M =
[[ 1.88 -0.74  2.91 -0.01 -2.00 -0.50 -0.47  3.57  1.15 -3.18  1.78  1.21]
 [-1.55 -1.29 -2.33 -0.49 -3.14  1.32  1.46 -1.65 -0.43 -0.85  1.60  1.77]
 [-1.05  0.10 -4.16 -0.12  1.64  0.49  0.85 -4.58 -0.73  3.02 -0.96 -0.21]
 [-2.81 -0.10 -1.89 -0.24 -1.43  1.44  1.01 -1.87 -1.26  0.76 -0.21  0.07]
 [-2.30  0.23 -3.41 -0.21  0.92  0.90  0.87 -3.85 -1.27  2.76 -1.28 -0.62]
 [-0.80 -1.57 -2.72 -0.49 -3.31  1.21  1.57 -1.89  0.01 -1.20  2.19  2.40]
 [-2.73 -1.30  0.62 -0.66 -5.75  2.14  1.35  1.51 -0.83 -3.18  2.23  1.75]]
The third entry from the end, reading row by row -> -3.18
The entry directly above the smallest entry -> -3.31
What is the first entry, reading row by row? 1.88
The second entry on the diagonal from the top-right corner: 1.60
What is the largest entry in the last column? 2.40
The entry just right of the smallest entry: 2.14
What is the first entry in the row that holds the smallest entry? -2.73
The second entry, reading row by row: -0.74
The entry directly above -4.16 is -2.33
What is the entry directly below 1.15? -0.43
The bottom entry of the column that holds the largest entry is 1.51
The entry just left of the largest entry: -0.47
The entry in the bottom-right corner is 1.75
What is the largest entry in the last row? 2.23
What is the entry directly below 1.88? -1.55
The entry directly below 1.46: 0.85
What is the minimum? -5.75
What is the third largest entry? 2.91
The second entry on the main diagonal: -1.29
The entry directly below -4.16: -1.89
What is the 3rd smallest entry? -4.16
What is the entry just left of 1.15? 3.57
The entry directly above -3.14 -> -2.00
The second largest entry: 3.02
What is the entry directly above 2.19? -1.28
What is the entry just left of -0.43? -1.65
What is the second smallest entry? -4.58
What is the entry in the top-right corner? 1.21
What is the smallest entry in the first row? -3.18
What is the fourth entry, reading row by row? -0.01

array([[76, 51, 48, 28, 31, 51, 51, 52, 31, 69, 12, 68, 24],
       [72, 77, 44, 42, 62, 67, 70, 46, 47, 95, 26, 56, 17],
       [53, 49, 53, 72, 53, 55, 34, 56, 61, 42, 77, 54, 59]])
Counting starts at 0.
The entry at row 2, column 0 is 53
The entry directly above the largest entry?
A: 69
The entry directly above 47?
A: 31
The entry in row 0 and column 0?
A: 76
The entry just left of the centre entry: 67
The entry just left of 17 is 56
The top-right entry?
A: 24
The entry just right of the centre entry?
A: 46
The entry just right of the largest entry?
A: 26
The entry directly below 70?
A: 34
The entry at row 0, column 1 is 51
The entry at row 2, column 2?
A: 53
The entry at row 1, column 0: 72
The bottom entry of the column that holds the smallest entry -> 77
The entry in row 0 and column 2 is 48
The entry directly below the largest entry -> 42
The top entry of the column that holds the smallest entry?
A: 12
The entry just left of the largest entry -> 47

data =
[[36 33 43 31 57 34 25 47 50 48]
 [49 56 46 42 42 47 50 52 37 45]
 [47 43 42 41 46 34 43 42 46 50]
 [50 33 52 38 35 69 47 41 33 25]
 [47 49 54 42 45 46 39 45 52 50]
 [43 54 58 51 38 80 44 57 50 39]
 [46 43 42 44 45 42 46 44 43 46]
 [41 49 38 48 48 38 40 43 55 53]
 [51 53 64 38 46 44 31 45 63 58]
 [35 57 32 43 52 45 39 41 74 67]
 [46 43 41 44 46 38 45 43 43 48]
 [27 43 34 36 70  6 19 51 64 69]
 [43 48 48 51 40 66 47 52 43 37]
 [48 53 43 48 44 40 48 48 44 50]
 [45 47 48 46 43 52 45 48 46 43]]
Indices start at 0.
The entry at row 0, column 0: 36
The bottom entry of the column that holds the smallest entry -> 52
The entry at row 0, column 2: 43
The entry in the bottom-right corner: 43
Find the entry in row 1 and column 2.
A: 46
The entry at row 2, column 0: 47
Find the top entry of the column that holds the smallest entry.
A: 34
Find the entry at row 1, column 1.
A: 56
The smallest entry -> 6
Find the entry in row 1 and column 0.
A: 49
Find the bottom-left entry.
A: 45
Find the entry just left of the smallest entry.
A: 70
Find the entry directly above the smallest entry.
A: 38
Find the maximum.
A: 80
Find the entry at row 2, column 1.
A: 43
Find the top-right entry.
A: 48
Find the entry directly below 27.
A: 43
The entry in row 0 and column 1 is 33
The entry directly below the largest entry -> 42
Find the entry directly above the largest entry.
A: 46

Questions about the array below. Rows and columns are numbered from 0.
1) Read off the entry in row 0 and column 1.
2) Read off the entry in row 2 and column 0.
3) Read off the entry just left of 632.
4) Read off the entry just right of 737.
5) Read off the bottom-left entry.
6) Read off the entry just left of the smallest entry.
7) Read off the entry just right of 482.
8) Read off the entry in row 0 and column 2.
[[732 237 586 655 757]
 [599 525 701 737 530]
 [339 710 553 628 310]
 [596 456 558 599 753]
 [333 715 476 329 310]
 [635 429 365 436 486]
 [419 704 297 387 433]
 [387 704 482 412 334]
 [416 637 457 540 326]
 [755 264 584 632 739]
 [669 349 813 631 750]]
1) 237
2) 339
3) 584
4) 530
5) 669
6) 732
7) 412
8) 586
